In the rows, zero is written as 128.
Z: 4 groups of rows, each row roughly a mix of its group's hidden directions
Z (162 x 11)
[[142 101 136 155  96 152 122  78 138 127 144]
 [ 84 142 113 129 147  79 144 116 111 146 125]
 [126  97 116 136 141  75 159 138 154 128 145]
 [136 117 138 145 102 126 134  65 103 134 147]
 [169 140 147 101 133 159 129  83 123 112 125]
 [104 152 109 126 147 102 138 158  91 161 117]
 [148 163 134  94 123  93 107 159 147 147 134]
 [140 143 111  94 177 138 134 107 140 102 153]
 [113 101 125 177 125  85 145 125 153 133 128]
 [134 186 127 104 128 114 102 125 118 163 132]
 [152 134 122 147 106 172 134  78 136 116 127]
 [101  92 134 136 125 137 118  92  79 122 138]
 [ 98 116 112  84 149  90 152 113 126 112 129]
 [104 131 153 102 102  80 105 111 138 146 135]
 [152 126 132 134 124 120 124 105 195 110 119]
 [ 87  94 122 158 129 120 157  99 103 125 125]
 [162 109 160 103  98 137  93 138 107 141 139]
 [ 93 125 136 173 125  89 120 141 157 129 143]
 [120  77  99 148 135 114 158 122 149 103 134]
 [ 96 162 109 125 130 141 103 174 106 145 128]
 [141 146 118 133 112 176 142 129 110 105  84]
 [121  90 109 137 155  81 144 116 148 108 132]
 [107 163 117 149 140  91 127 164 154 145 113]
 [147 113 121 180 105 156 138  96 129 145 138]
 [144 114 129 129 125  94 135 113 188 130 154]
 [132 159 137 125 101 175 147 107 131 107  97]
 [ 93 123 118 181 125  94 124 150 132 128 146]
 [105  91 110 154 140 111 165 129 149  97 118]
 [115 142 145 161 111 153  99  85 139 105 141]
 [136  82 125 131 125  92 158 122 165 108 128]
 [ 80 116 142 124 164 140 118 156  96 133 142]
 [133 149 124 155 100 130 123  66 123 147 129]
 [142 131 148 138  96 130  93 149 157 165 150]
 [147  88 141 138 110 129 141  97 168  99 139]
 [133 105 121 122 138 176 163 125 120  86 118]
 [168 146 125 106 103 154 161  99 111 139 139]
 [119  85 120 133 168 107 132 127 157  92 128]
 [131 127 115  82 173 108 132 124  94 118 139]
 [ 81 135 129 107 153  77 124 129 117 121 135]
 [157 103 138 102 132 172 141 108  96 109 132]
 [153 122 127 113 112 183 135  94 107 109 134]
 [105 159 120 108 122 100 106 151 103 169 139]
 [100 147 128 173 129 106 102 128 171 127 122]
 [100  99 123 149 143  79 119 108 148 121 150]
 [119 120 143 111 129 132  98 154  73 152 109]
 [131 123 104 178 141 154 148 157 150 110 115]
 [171 100 131 111 111 166 150 107 109 124 141]
 [148 170 136  96 113 171 130 116 103 135 129]
 [157 119 158  93 119 159  99  93 129 131 135]
 [152 178 135  94 121 155 114 120 106 146 129]
 [122  86 119 121 161 105 140 148 159  95 127]
 [148 125 152 113 118 138  89 106 178 140 141]
 [142  90 110 109 164 112 142 103 158 106 138]
 [168 157 127  95 133 153 149 116  91 134 130]
 [ 86  94 148 100 112  95 130 120 124 103 129]
 [111 157 121 144 147  91 109 166 155 150 123]
 [129 127 134 168  96 109 117 153 169 146 146]
 [152  90 126 106 134 160 163 147 107 105 130]
 [130 106  97 150 134 125 162 140  90 166 122]
 [149 159 117 143 103 169 147 120  94 147 115]
 [172 121 120  98 127 161 133 160  98 127 118]
 [147 122 121 124 124 178 164 108 124  90 118]
 [132 166 145 106 132 157  93 123  89 140 116]
 [152 155 124 141  86 120 131  88 163 124 135]
 [110 136 133  96 139 124  68 128 118 153 144]
 [ 92 120 126 128 158  71 135 137 124 139 146]
 [150  92  89 130 128 126 156 139  93 104 115]
 [ 97 171 147 154 127 110  92 121 152 133 135]
 [100 105 126 123 149  84 144  93 142 118 155]
 [ 97 130 121 180 136 101 126 151 120 158 117]
 [ 92 138 104 161 173 115 143 135 152 119 127]
 [ 90 153 124 145 146  99 113 159  95 145 118]
 [117 181 105 124 140 112 119 155 108 159 117]
 [116 145 130 131  87 125 143  72 138 125 150]
 [109 117 114 150 151 136 152  72 113 112 143]
 [153 104 109 155 156 145 158 147 157 102 120]
 [ 95  83 133 142 132 102 142 109 145  92 123]
 [125 153 121 179 102 148 121 152 156 146 116]
 [112 144 123 124 139 163 142 163  75 129 122]
 [164 135 126  88 111 120 165  99 150 132 143]
 [149 164 138 148  97 130 110 167 136 146 100]
 [135 142 138  90  95 116 158 172 143 130 120]
 [152 163 124 135 110 178 123 133 100 154 127]
 [109 107 121 191 117 142 135 135 152 113 116]
 [161 108 126 119 105 170 154  93 127 108 131]
 [168  90 100 102 139 139 133 103 148 118 145]
 [144 110 139  93  69 121 153 117 127 127 126]
 [128 119 138  96 176 139 129 102 159  98 121]
 [135 137 129 168  94 183 132 131 117 136 119]
 [140 169 126 100 153 100  95 152 140 146 137]
 [105 123 115 145 165  96 159 109 147 110 155]
 [167  87 133 101 123 164 140 136 112 107 126]
 [ 82 128 112 156 142  90 138 143 157 142 122]
 [110 145 141  95 126  78  98 114 130 153 138]
 [135 155 129 167  98 103 124  89 146 149 137]
 [ 94 116 151 150  80 106 138  96 120 128 124]
 [102 121 129 170 108 128 146  79 129 103 125]
 [117 113 112 138 167  83 129 143 167 114 128]
 [ 84 149 124 138 142  80 128 118 149 151 135]
 [122 135 107 119 111 152 150 107  67 122 123]
 [148 144 122 104 147 139 100 181 110 149 124]
 [163 122 135  70 127 153 143 138 106 125 130]
 [158 114 112 135  85 137 158 105 164 118 123]
 [122  76 129 106 161 105 127 132 147  99 135]
 [126 109 149 165  85 168 124 117 146 122 119]
 [106 170 158 133 119 120  90 134 101 153 126]
 [140 123 122 163 103 162 121  84 159 127 131]
 [111  89 105 160 136 130 163 159 114 110 126]
 [100 122 137 147 130 137 116  70 102 103 124]
 [111 164 134 116 143 116 113 161  85 158 127]
 [124 125 113  93 182 102 132 133 129  96 129]
 [119 183 115 117 149  92 115 143 128 152 119]
 [114  80 106 147 144  91 136 119 150 115 148]
 [ 93  82 129 152 136  97 146 132 149 123 148]
 [152 137 112 121 145 114  96 167 173 139 129]
 [ 74 113 130 168 147 105 123 145 119 115 124]
 [112 144 125 118 153  81 123 176 146 138 132]
 [100  94 127 169 121 141 156 102 101 118 119]
 [ 96 121 125 168 105 110 168 113 109 110 116]
 [146 146 118 168 118 110 107 117 175 144 147]
 [149 112 149  80 106 135 101 130  93 142 132]
 [ 92 114 117 155 128  92 106 160 152 148 133]
 [148  94 111 136 167 126 130 160 160 107 114]
 [110 104 113 167 135 113 157 141 166  99 127]
 [ 85 146 129 131 148 104 124 146  83 153 125]
 [148 145 145  87 156 165 106 144 110 137 114]
 [146 125 159  84 116 108 112  86 127 142 140]
 [143 128 127 131 110 184 132 131  81 141 133]
 [143 162 139  90 149  94 139 112 130 144 159]
 [166 165 121 142 118 154 110 103 165 127 133]
 [ 83 110 129 149 137  83 132 102 146 114 137]
 [ 98 119 123 136  89 116 158 103  95 142 102]
 [109  91 165 147 137  97 118 136 102 138 155]
 [160 108 118 152  99 143 160  91 151 123 132]
 [140 101 113 130 142 182 145 150 101 106 127]
 [ 95 119 118 173 114 144 142 101 127 100 101]
 [159 138 126  87 122 167 141 127  87 132 130]
 [ 96 153 146 100 147 117 106 137  80 128 137]
 [139 176 148 112 111 157 117 138  96 144 106]
 [121 137 161 148 105 104 111 166 156 160 124]
 [124 149 142 114 101 165 108 130  81 151 118]
 [102 130 106 130 120 129 161 103  73 113 124]
 [154  98 134  89 119 172 134 115 116 103 134]
 [127  90 106 120 160 107 170 126 145 103 132]
 [150 112 133 134 157 105 114 149 186 123 125]
 [134 145 115 176 130 143 121 112 181 126 131]
 [134  95 121 127 133 166 157  94 133  91 140]
 [107 115 130 168 150 107 103 162 161 127 144]
 [148 149 136  97 114 151 133 151  81 156 115]
 [118 145 137 139  88  79 120 132 131 166 122]
 [130  65 139 117 128 122 151 105 141 103 139]
 [159 122 105 123 112 149 161  96 147  98 105]
 [146 132 122  75 148 148 121 152  96 149 135]
 [122 168 150 139 128 103  81 145 108 114 143]
 [155 125 143 172  97 131 147 141 164 108 136]
 [117 139 116 139 140  92 156  79 142 123 156]
 [ 98 124 137 112 156  81  98 135 152 121 147]
 [ 98 139 114 175 160 103 127 104 142 135 142]
 [126 161 151 112 132 142 105 154  84 150 106]
 [147  93 145 110 119 171 129 147 156  99 122]
 [128 110 124 132 137  83 115 156 173 152 137]
 [162 159 124  99 103 158 131 115  94 140 118]]

the one row of each list that fits no group (the others fit one group, some only roughly)
    q760: [167 127 118  90 122 176 139 132 106 122 121]
    q983: [168 118 133 118  89 156 130  86 138 122 141]
    q807: [163 105 131  88 112 145 157 118 143  96 120]
    q278: [ 87 143 120 130 158  84  93 127 140 128 131]
    q688: [127 180 131 148 129 116  89 151 155 139 120]
    q452: [115 175 151 112 129 116  81 143 132 147 125]
    q571: [158 125 128  98 107 163 152 103 140  93 117]
    q190: [137 164 122  96 144 142 112 167 121 166 120]
    q238: [ 91 122 122 166  97 106 119 120 153 158 114]
    q295: [154 149 130  74 138 145 114 164 115 125 115]
    q527: [105 171 130 176 116 134 119 118 116 159 124]
    q830: [ 97 133 136 177  96 126 101 128 150 149 123]

q452
    q286: [109 150 112 118 153 137 135 136  64 123 125]
    q930: [103 152 113 161 100 115 129 154 110 162 104]
    q231: [119  76 117 127 160  86 127 139 139 129 144]
    q559: [120 124 120 127 143  89 113 167 177 138 131]
    q201: [119 126 119  79 161 125 143 109  86 117 135]
    q533: [122 168 127 107 115  99 107 163 147 161 128]
    q918: [168  85 139 100 117 137 146 110 136 102 143]
    q363: [163  93  94 114 164 111 146 144 133 119 136]
    q794: [132  96 133 118 145 161 137  93 105  86 128]
    q189: [154 155 122  94 131 151 121 156  83 141 125]
    q724: [140 103 142 163 105 133 146  94 169 112 133]

q930
    q929: [136 116 127 151 138  98  96 129 181 133 152]
    q124: [ 78 106 130 165 130  96 117 130 125 137 153]
    q572: [109  80 115 148 147 132 159 130 113  91 124]
    q516: [ 87 143 152 163 121  99  95 133 146 140 126]
    q605: [146 143 128 162  97 133 127 180 150 145 123]
    q858: [148 165 140  91 120 171 110 149 124 131 114]
    q761: [ 86 103 124 185 111 125 125 130 138 119 122]
    q33: [108  82 128 167  99 154 144 143 115 122 127]
    q634: [121 119 125 168 112 135 146  68 114 126 131]
    q145: [132 186 141 105 107 132 100 123 119 155 125]
    q779: [ 94 134 132 161 138  76 109 128 152 132 139]
    q91: [ 90 115 116 154 155  87 130 115 149 136 151]
    q35: [ 98 138 139 144 148 105  86 133 170 135 143]
    q31: [166 132 144  72 131 155 120 115 110 127 135]
    q959: [171 118 126  93 140 122 121 109 167 104 145]

q959
    q135: [155 137 144  76 133 149 121  96 103 118 134]
    q920: [117 106 135 177 102 111 154 132 165 119 128]
    q910: [ 98 155 129 101 169 106 146 136 130  95 117]
    q199: [ 95 100 118 166 155 113 158 130 149 110 139]
    q362: [116  86 124 164 118 105 137 112 163 101 122]
    q134: [166 134 141  90 124 170 124 153 102 130 124]
    q426: [106 132 138 133 125  87 120 185 141 145 116]
    q185: [104  88 108 159 150  96 138 153 136 111 124]
    q280: [103 116 128 176 134 110 126 141 171 104 116]
    q738: [101 160 116 136 139  84 110 146 149 161 124]
    q603: [112 156 149 114 141 111  93 118  96 159 155]
    q689: [ 95 129 115 104 167  94 138 112  95 133 140]

q910
